One turn moves every row onto another: examples first, then more rows asked:
Z_659: [-0.58  0.50 -0.07  0.52 -2.60  3.12  1.09 -2.16  2.70 -1.69 -1.93  0.63
 -1.97 -2.03  2.52 -1.55 -1.84 -1.65  1.73 -3.28 -0.13]
Z_388: [ 2.90 -1.37 -1.18 -0.80  1.08 -0.14 -1.42  0.22 -1.78 -0.96  0.61  0.31
  1.90  4.15  3.32  1.90  0.38 -1.70 -1.79 -1.18 -1.61]
Z_630: [ 2.29 -1.48 -1.71 -3.85 -2.21 -3.26  0.35 -3.16 -2.60 -1.22  0.98  1.50
 -0.94 -0.93  0.11 -0.57 -1.95 -3.22  3.02 -0.16  0.26]
Z_747: [-2.73  1.25  1.68 -0.41  1.95  0.48  0.14 -0.99 -2.24 -2.19 -1.59 -4.44
  0.92 -0.15 -0.57  2.24  4.10 -2.00 -1.63 -0.55  0.02]
Z_417: [-2.80  1.77  1.26 -1.46  1.39 -0.26  1.08 -0.97 -1.99  0.38 -0.86 -4.73
  2.57 -1.14 -0.36  0.55  4.69 -1.51 -0.18 -0.11  0.14]
Z_590: [ 0.40 -2.81 -0.31 -2.12 -3.01 -3.58 -1.64  1.95 -3.03  1.46  2.76  1.41
 -1.13  1.23 -2.60 -2.60  1.67  0.16 -1.23  1.24 -0.08]
Z_559: [-2.80 -0.90  3.57 -2.09  0.39 -0.48  0.65 -1.48 -1.85 -0.59 -0.52 -4.09
  1.35 -0.05 -1.48  2.00  4.04 -3.32 -0.09 -1.04  0.02]
Z_634: [-2.49 -1.30 -1.71 -0.84  1.08 -3.62  0.48  0.44 -2.68 -0.40 -0.63  0.91
 -0.56 -2.76 -5.73 -2.38  0.16 -1.02  1.37 -0.16 -0.13]
Z_668: [-0.85  1.73 -0.36  1.13 -0.70  3.75 -2.21  0.04 -1.19  2.05  0.52 -1.44
  3.36  0.29 -0.42 -2.69 -1.27  3.48 -1.08  0.94 -1.53]
Z_540: [ 2.56 -1.32 -3.22 -1.06  1.77  2.52 -0.60 -0.87 -1.84 -1.83  0.03 -1.01
  1.48  1.85  3.74  0.72  0.92 -0.47 -2.81 -1.33 -1.20]
Z_722: [-0.94  2.35 -0.51 -1.11  0.19  1.81  0.63 -0.12  0.26  4.89 -3.65  0.20
 -2.61  1.63  0.99  0.41  2.22 -0.01 -1.97 -1.12  3.18]
Z_717: [ 1.64  0.21 -2.88  0.89 -2.09 -1.92 -1.45  0.20 -1.54 -0.56 -1.97  4.18
 -5.05  2.06  0.14 -0.39  0.29  0.93  2.32  0.58 -1.68]
Z_401: [ 1.90 -1.83 -1.74 -3.90 -1.99 -2.93  0.15 -3.47 -2.35 -1.25 -1.04 -0.04
 -3.35 -2.19  0.26 -0.58 -0.69 -3.74  1.74  0.71  1.30]
Z_583: [ 3.83  0.62 -2.29 -2.08  0.82  0.93 -0.53 -1.04 -0.45  0.00  0.09 -0.95
  3.66  1.51  3.48  1.01  1.12 -1.66 -2.54 -1.42 -1.31]
Z_695: [-1.09  2.24  1.69  0.48 -4.65  3.44  0.70 -2.66  1.55 -1.27 -1.22 -0.84
 -1.37 -1.79  3.41 -0.54 -0.31 -1.06 -0.93 -3.01  0.60]
Z_739: [-2.32 -0.75 -1.85  1.14  0.16 -2.56 -0.01  1.03 -1.14 -1.32 -2.03  1.23
 -2.77 -3.76 -5.35 -3.22  0.39 -1.11  0.56 -0.20 -0.07]
Z_398: [-0.03 -1.48 -0.06 -1.43 -2.95 -3.23 -1.17  1.57 -2.71  2.17  2.96  3.61
 -1.19  1.78 -3.10 -2.74 -0.34  1.62 -0.28 -0.10 -0.40]
Z_479: [-0.64  3.63  0.14  0.83 -3.39  3.15  1.31 -2.04  3.12 -0.78 -1.63 -0.45
  0.47 -2.26  2.69 -0.67  0.51 -0.73  0.89 -3.30 -0.55]
Z_544: [-1.96  1.09  1.69 -0.26 -0.67  2.32 -0.05  0.82 -0.04  3.01 -2.35  0.14
 -3.41  1.98  0.47  1.24  3.44  0.26 -3.48 -1.25  2.83]
Z_209: [-2.10 -0.95  0.12  3.13  0.54  3.31 -1.77 -0.04 -1.74 -0.31 -0.11 -0.69
  2.12  0.00 -1.62 -2.49 -2.21  2.71 -0.72 -0.33 -3.26]
Z_205: [ 0.88  0.03 -3.28 -1.06 -0.47 -3.02  0.35  0.17 -1.73  0.43 -2.00  4.20
 -4.47  2.18 -0.06 -0.14  0.16  0.00  3.21 -0.41  0.00]
Z_574: [ 1.05  0.49  1.46  0.61 -3.88 -3.57 -2.24 -1.78 -1.60 -2.38  0.63 -0.22
 -0.06 -2.02 -3.71  1.76 -2.13 -2.09  0.91 -0.51 -2.78]
Z_478: [-0.05  1.55  1.55  0.58 -2.98 -3.51 -0.33 -2.25 -0.32 -1.57  0.05  0.83
 -0.91 -1.92 -4.18  1.64 -1.90 -1.51  3.15 -1.40 -1.87]
Z_730: [-1.99 -0.51 -0.21  0.93 -0.78  5.04 -2.02  0.07 -0.98 -0.05  0.71 -1.94
  2.08 -1.36 -0.59 -3.03 -1.77  2.27 -2.88  0.10 -0.46]
Z_34: [-2.69 -0.97  1.02 -1.11 -0.55  0.95  0.92  0.34 -0.17  4.42 -2.37  0.05
 -3.81  1.59  0.60 -1.61  1.40 -0.45 -2.67 -1.46  3.62]

Z_559 -> Z_659
Z_590 -> Z_739
Z_730 -> Z_747
And these:
Z_398 -> Z_634
Z_668 -> Z_417

